128 stands for zero in the data rows.
Some points:
[127, 116, 147, 128, 114, 167, 119, 122, 112, 142, 116, 141, 104, 126, 151, 104, 95, 134, 141, 99, 145, 154, 108, 115, 137, 92, 105, 128, 107, 89, 189, 168]
[108, 92, 118, 110, 101, 128, 129, 135, 120, 127, 109, 151, 129, 170, 108, 133, 98, 103, 162, 103, 161, 118, 122, 143, 85, 151, 110, 109, 149, 111, 90, 79]
[139, 147, 158, 165, 94, 134, 127, 128, 121, 159, 106, 126, 145, 91, 114, 79, 166, 173, 172, 143, 145, 139, 173, 140, 135, 156, 123, 147, 158, 115, 156, 141]
[125, 140, 113, 126, 125, 145, 137, 70, 124, 127, 154, 132, 128, 116, 144, 111, 138, 116, 149, 98, 118, 148, 77, 133, 135, 139, 125, 148, 89, 177, 145, 120]
[136, 123, 129, 150, 133, 120, 107, 166, 70, 142, 148, 127, 143, 137, 120, 154, 112, 129, 162, 126, 104, 165, 133, 114, 94, 142, 150, 151, 102, 142, 177, 135]
[133, 157, 146, 74, 104, 161, 135, 163, 102, 115, 150, 114, 134, 132, 114, 86, 76, 160, 95, 90, 141, 114, 140, 136, 142, 154, 113, 131, 90, 144, 71, 134]
[118, 116, 139, 142, 121, 177, 161, 110, 140, 98, 89, 118, 129, 179, 108, 130, 165, 141, 135, 109, 113, 195, 128, 155, 164, 166, 148, 128, 147, 150, 141, 126]
[122, 139, 164, 194, 122, 147, 72, 111, 104, 149, 106, 135, 124, 118, 88, 139, 110, 125, 117, 125, 120, 115, 88, 101, 183, 121, 128, 96, 106, 144, 117, 105]
[131, 144, 93, 135, 145, 112, 114, 133, 113, 108, 131, 174, 164, 165, 131, 75, 182, 121, 111, 170, 165, 140, 132, 152, 149, 103, 132, 111, 107, 122, 153, 142]
[119, 77, 159, 116, 123, 117, 140, 136, 136, 110, 83, 180, 132, 147, 149, 118, 158, 170, 111, 96, 110, 86, 149, 111, 118, 113, 129, 156, 121, 132, 120, 122]
[118, 129, 135, 172, 114, 97, 143, 109, 129, 99, 101, 141, 72, 140, 173, 139, 114, 120, 155, 119, 137, 108, 118, 163, 115, 172, 149, 99, 118, 117, 141, 145]
[150, 110, 160, 113, 159, 159, 144, 147, 137, 124, 149, 169, 164, 108, 116, 157, 143, 120, 123, 156, 139, 115, 121, 134, 137, 138, 159, 137, 144, 99, 133, 138]
[157, 125, 106, 112, 88, 136, 118, 110, 113, 72, 116, 124, 156, 152, 106, 128, 93, 123, 141, 133, 107, 84, 97, 124, 134, 93, 146, 159, 162, 106, 123, 126]
[92, 113, 121, 139, 168, 161, 149, 101, 137, 110, 122, 125, 126, 54, 89, 115, 137, 142, 168, 148, 129, 142, 134, 117, 104, 104, 79, 110, 164, 96, 116, 107]
[103, 110, 101, 117, 130, 93, 112, 114, 140, 136, 116, 152, 149, 141, 113, 121, 118, 153, 127, 84, 94, 137, 180, 133, 175, 108, 96, 133, 169, 121, 130, 129]
[106, 131, 170, 119, 98, 82, 174, 109, 126, 141, 131, 105, 137, 129, 131, 126, 99, 139, 166, 174, 151, 109, 145, 98, 131, 130, 176, 157, 156, 173, 119, 160]
[129, 150, 150, 128, 157, 83, 135, 136, 101, 118, 116, 133, 97, 125, 124, 87, 126, 138, 110, 152, 145, 115, 118, 85, 114, 172, 135, 167, 172, 143, 146, 115]
[189, 135, 166, 145, 113, 147, 113, 82, 162, 163, 166, 121, 139, 127, 139, 146, 155, 138, 99, 134, 143, 146, 124, 143, 82, 104, 109, 111, 148, 162, 110, 126]
[142, 102, 141, 142, 108, 132, 89, 139, 107, 51, 134, 133, 148, 130, 142, 117, 105, 139, 112, 101, 87, 144, 166, 121, 97, 130, 118, 107, 160, 152, 140, 149]
[117, 163, 104, 116, 113, 154, 140, 102, 139, 132, 145, 147, 122, 136, 124, 114, 100, 133, 87, 144, 73, 121, 106, 117, 87, 119, 159, 159, 121, 85, 132, 68]
[146, 126, 132, 154, 177, 125, 94, 116, 111, 126, 157, 132, 81, 101, 134, 79, 147, 132, 159, 98, 114, 81, 135, 140, 146, 137, 179, 136, 136, 154, 114, 108]
[83, 149, 138, 155, 159, 118, 128, 104, 180, 153, 148, 123, 163, 143, 125, 110, 84, 133, 152, 108, 104, 98, 132, 149, 111, 132, 126, 89, 83, 134, 123, 117]
[107, 109, 88, 113, 129, 138, 110, 118, 139, 118, 149, 153, 104, 82, 79, 172, 125, 125, 132, 129, 153, 75, 103, 160, 84, 147, 96, 143, 113, 148, 145, 176]
[112, 93, 150, 113, 74, 128, 114, 125, 157, 82, 143, 145, 159, 133, 131, 108, 130, 84, 137, 139, 123, 148, 160, 135, 126, 130, 112, 142, 102, 152, 139, 110]
[154, 144, 79, 112, 134, 128, 134, 140, 147, 155, 91, 127, 120, 126, 132, 133, 133, 122, 88, 131, 167, 132, 141, 106, 136, 122, 117, 119, 136, 147, 159, 120]
[98, 116, 148, 83, 130, 124, 103, 161, 166, 92, 126, 131, 93, 112, 80, 138, 173, 128, 118, 166, 102, 117, 119, 112, 146, 148, 80, 136, 125, 168, 151, 137]
[105, 107, 102, 109, 122, 116, 89, 113, 144, 130, 106, 111, 146, 164, 174, 82, 116, 142, 134, 126, 116, 149, 96, 72, 135, 145, 123, 139, 114, 109, 142, 158]
[110, 120, 129, 129, 103, 164, 153, 106, 121, 135, 144, 105, 128, 149, 150, 130, 104, 151, 78, 121, 87, 100, 118, 167, 148, 143, 104, 94, 140, 146, 140, 126]
[121, 149, 103, 115, 142, 113, 101, 141, 117, 162, 116, 125, 81, 175, 125, 127, 120, 124, 98, 170, 141, 143, 143, 136, 105, 75, 131, 133, 130, 147, 113, 133]
[141, 114, 107, 83, 167, 118, 119, 120, 124, 118, 172, 98, 119, 143, 146, 159, 125, 167, 152, 119, 185, 113, 121, 165, 150, 137, 142, 122, 184, 118, 150, 149]
[148, 98, 151, 138, 143, 117, 115, 133, 128, 124, 106, 66, 147, 92, 136, 89, 127, 93, 98, 114, 153, 125, 114, 187, 107, 150, 168, 170, 119, 94, 129, 112]
[94, 116, 101, 91, 113, 110, 146, 127, 109, 176, 153, 129, 155, 116, 127, 126, 106, 130, 109, 78, 129, 125, 103, 129, 120, 109, 160, 125, 106, 146, 151, 156]
[175, 107, 96, 119, 133, 116, 159, 158, 152, 157, 160, 113, 99, 159, 144, 118, 129, 118, 134, 132, 126, 141, 87, 120, 103, 117, 110, 140, 144, 115, 88, 143]
[107, 99, 122, 126, 171, 133, 167, 106, 125, 72, 149, 78, 111, 124, 134, 136, 156, 155, 124, 158, 157, 92, 162, 119, 112, 82, 103, 117, 88, 138, 151, 119]
[111, 80, 119, 175, 112, 95, 112, 136, 129, 155, 159, 103, 114, 95, 121, 141, 118, 144, 113, 161, 107, 143, 129, 169, 142, 178, 149, 121, 149, 136, 97, 104]
[123, 129, 112, 121, 101, 152, 112, 138, 106, 155, 138, 118, 135, 128, 168, 143, 169, 80, 169, 165, 136, 68, 161, 112, 169, 149, 111, 112, 150, 121, 159, 109]
[165, 127, 111, 90, 123, 110, 119, 140, 144, 132, 111, 152, 123, 95, 153, 138, 113, 156, 130, 140, 157, 165, 108, 128, 122, 102, 158, 57, 116, 153, 113, 57]
[134, 136, 166, 138, 70, 98, 119, 136, 126, 146, 122, 118, 102, 106, 136, 137, 146, 166, 118, 155, 149, 114, 128, 175, 126, 137, 134, 127, 112, 72, 140, 131]
[110, 156, 153, 151, 141, 141, 130, 161, 176, 143, 140, 163, 127, 150, 109, 109, 159, 108, 160, 134, 131, 137, 103, 152, 131, 76, 130, 122, 134, 152, 92, 146]
[141, 138, 105, 124, 143, 99, 154, 131, 104, 121, 101, 109, 173, 132, 137, 99, 108, 112, 117, 178, 146, 122, 104, 128, 116, 121, 119, 82, 145, 148, 101, 152]
[109, 145, 174, 118, 169, 142, 123, 144, 116, 131, 131, 156, 143, 101, 175, 157, 136, 137, 130, 139, 123, 128, 116, 114, 139, 151, 115, 125, 130, 83, 86, 158]
[68, 101, 145, 116, 129, 134, 136, 155, 125, 135, 147, 114, 116, 120, 183, 161, 150, 108, 110, 117, 137, 130, 126, 123, 147, 121, 149, 125, 156, 118, 102, 115]
[164, 126, 143, 147, 153, 148, 148, 172, 110, 150, 130, 141, 130, 150, 136, 142, 68, 122, 168, 148, 98, 126, 141, 141, 130, 136, 94, 125, 103, 133, 173, 100]
[132, 151, 109, 151, 100, 137, 134, 157, 140, 131, 130, 82, 178, 152, 111, 134, 124, 132, 134, 69, 143, 91, 103, 118, 129, 111, 137, 145, 119, 139, 125, 96]
[126, 113, 125, 116, 108, 156, 137, 114, 108, 144, 78, 154, 116, 169, 93, 148, 137, 120, 155, 111, 101, 126, 185, 119, 106, 128, 157, 128, 116, 124, 101, 134]
[123, 68, 142, 148, 163, 133, 138, 121, 98, 150, 127, 132, 145, 138, 100, 150, 110, 110, 90, 135, 104, 149, 122, 96, 150, 114, 146, 143, 119, 115, 158, 131]
[131, 161, 177, 94, 156, 121, 111, 121, 114, 131, 134, 113, 130, 120, 148, 170, 141, 65, 119, 111, 131, 127, 153, 138, 137, 113, 120, 146, 180, 132, 130, 127]
[117, 158, 125, 150, 135, 129, 95, 116, 165, 133, 170, 121, 159, 166, 95, 157, 123, 166, 108, 120, 153, 160, 136, 96, 134, 159, 112, 144, 88, 95, 135, 90]
[109, 163, 104, 121, 116, 152, 97, 164, 119, 121, 106, 81, 118, 129, 156, 143, 141, 149, 136, 136, 115, 147, 93, 126, 75, 95, 138, 120, 140, 143, 111, 139]
[125, 137, 141, 127, 100, 117, 141, 100, 86, 107, 166, 141, 110, 88, 91, 170, 128, 113, 148, 103, 114, 161, 117, 109, 154, 115, 145, 102, 84, 96, 119, 104]
[166, 127, 151, 106, 135, 69, 132, 104, 141, 147, 111, 93, 139, 148, 108, 137, 148, 133, 131, 109, 82, 123, 102, 125, 128, 135, 99, 124, 75, 111, 123, 134]
[165, 165, 120, 99, 130, 132, 142, 139, 191, 133, 111, 134, 117, 85, 143, 109, 126, 108, 127, 131, 84, 134, 140, 118, 158, 135, 148, 94, 135, 119, 156, 142]
[166, 136, 94, 171, 130, 145, 167, 138, 145, 134, 117, 150, 131, 99, 142, 155, 146, 122, 95, 116, 135, 141, 139, 98, 118, 130, 113, 103, 109, 168, 90, 166]
[144, 110, 124, 129, 149, 135, 118, 119, 145, 105, 119, 105, 82, 125, 131, 118, 54, 114, 146, 157, 182, 134, 158, 141, 159, 111, 153, 176, 110, 123, 90, 144]
[131, 139, 108, 91, 141, 142, 123, 103, 82, 138, 126, 147, 138, 125, 145, 146, 165, 134, 132, 153, 106, 140, 154, 161, 143, 159, 101, 161, 134, 116, 78, 141]
[136, 127, 146, 137, 146, 125, 156, 135, 68, 133, 118, 133, 108, 131, 87, 116, 131, 107, 133, 100, 134, 141, 85, 101, 133, 129, 100, 120, 127, 117, 143, 107]
[135, 174, 87, 177, 110, 85, 173, 158, 136, 90, 123, 142, 118, 130, 161, 124, 150, 120, 116, 120, 131, 138, 143, 122, 154, 90, 91, 177, 149, 121, 134, 134]
[114, 169, 96, 142, 144, 125, 117, 109, 182, 136, 63, 160, 142, 93, 134, 154, 134, 109, 109, 132, 139, 144, 149, 120, 104, 138, 128, 152, 125, 127, 136, 130]
[146, 150, 109, 132, 119, 134, 125, 149, 146, 126, 166, 105, 110, 138, 91, 111, 161, 97, 102, 120, 130, 132, 167, 92, 96, 136, 162, 66, 137, 90, 117, 162]
There is one direction along which these points spread out most. How far along it is each point below, from 0 to 99? The average is 50, and the first point in the table lies past the average. One standard deviation of the points above along it is 16.
[107, 99, 122, 126, 171, 133, 167, 106, 125, 72, 149, 78, 111, 124, 134, 136, 156, 155, 124, 158, 157, 92, 162, 119, 112, 82, 103, 117, 88, 138, 151, 119] 35
[144, 110, 124, 129, 149, 135, 118, 119, 145, 105, 119, 105, 82, 125, 131, 118, 54, 114, 146, 157, 182, 134, 158, 141, 159, 111, 153, 176, 110, 123, 90, 144] 37
[110, 156, 153, 151, 141, 141, 130, 161, 176, 143, 140, 163, 127, 150, 109, 109, 159, 108, 160, 134, 131, 137, 103, 152, 131, 76, 130, 122, 134, 152, 92, 146] 40
[118, 129, 135, 172, 114, 97, 143, 109, 129, 99, 101, 141, 72, 140, 173, 139, 114, 120, 155, 119, 137, 108, 118, 163, 115, 172, 149, 99, 118, 117, 141, 145] 45
[111, 80, 119, 175, 112, 95, 112, 136, 129, 155, 159, 103, 114, 95, 121, 141, 118, 144, 113, 161, 107, 143, 129, 169, 142, 178, 149, 121, 149, 136, 97, 104] 48
[68, 101, 145, 116, 129, 134, 136, 155, 125, 135, 147, 114, 116, 120, 183, 161, 150, 108, 110, 117, 137, 130, 126, 123, 147, 121, 149, 125, 156, 118, 102, 115] 37
[150, 110, 160, 113, 159, 159, 144, 147, 137, 124, 149, 169, 164, 108, 116, 157, 143, 120, 123, 156, 139, 115, 121, 134, 137, 138, 159, 137, 144, 99, 133, 138] 38
[106, 131, 170, 119, 98, 82, 174, 109, 126, 141, 131, 105, 137, 129, 131, 126, 99, 139, 166, 174, 151, 109, 145, 98, 131, 130, 176, 157, 156, 173, 119, 160] 34
[109, 145, 174, 118, 169, 142, 123, 144, 116, 131, 131, 156, 143, 101, 175, 157, 136, 137, 130, 139, 123, 128, 116, 114, 139, 151, 115, 125, 130, 83, 86, 158] 37
[165, 127, 111, 90, 123, 110, 119, 140, 144, 132, 111, 152, 123, 95, 153, 138, 113, 156, 130, 140, 157, 165, 108, 128, 122, 102, 158, 57, 116, 153, 113, 57] 50
[108, 92, 118, 110, 101, 128, 129, 135, 120, 127, 109, 151, 129, 170, 108, 133, 98, 103, 162, 103, 161, 118, 122, 143, 85, 151, 110, 109, 149, 111, 90, 79] 64
[129, 150, 150, 128, 157, 83, 135, 136, 101, 118, 116, 133, 97, 125, 124, 87, 126, 138, 110, 152, 145, 115, 118, 85, 114, 172, 135, 167, 172, 143, 146, 115] 32
[121, 149, 103, 115, 142, 113, 101, 141, 117, 162, 116, 125, 81, 175, 125, 127, 120, 124, 98, 170, 141, 143, 143, 136, 105, 75, 131, 133, 130, 147, 113, 133] 35
[136, 127, 146, 137, 146, 125, 156, 135, 68, 133, 118, 133, 108, 131, 87, 116, 131, 107, 133, 100, 134, 141, 85, 101, 133, 129, 100, 120, 127, 117, 143, 107] 68
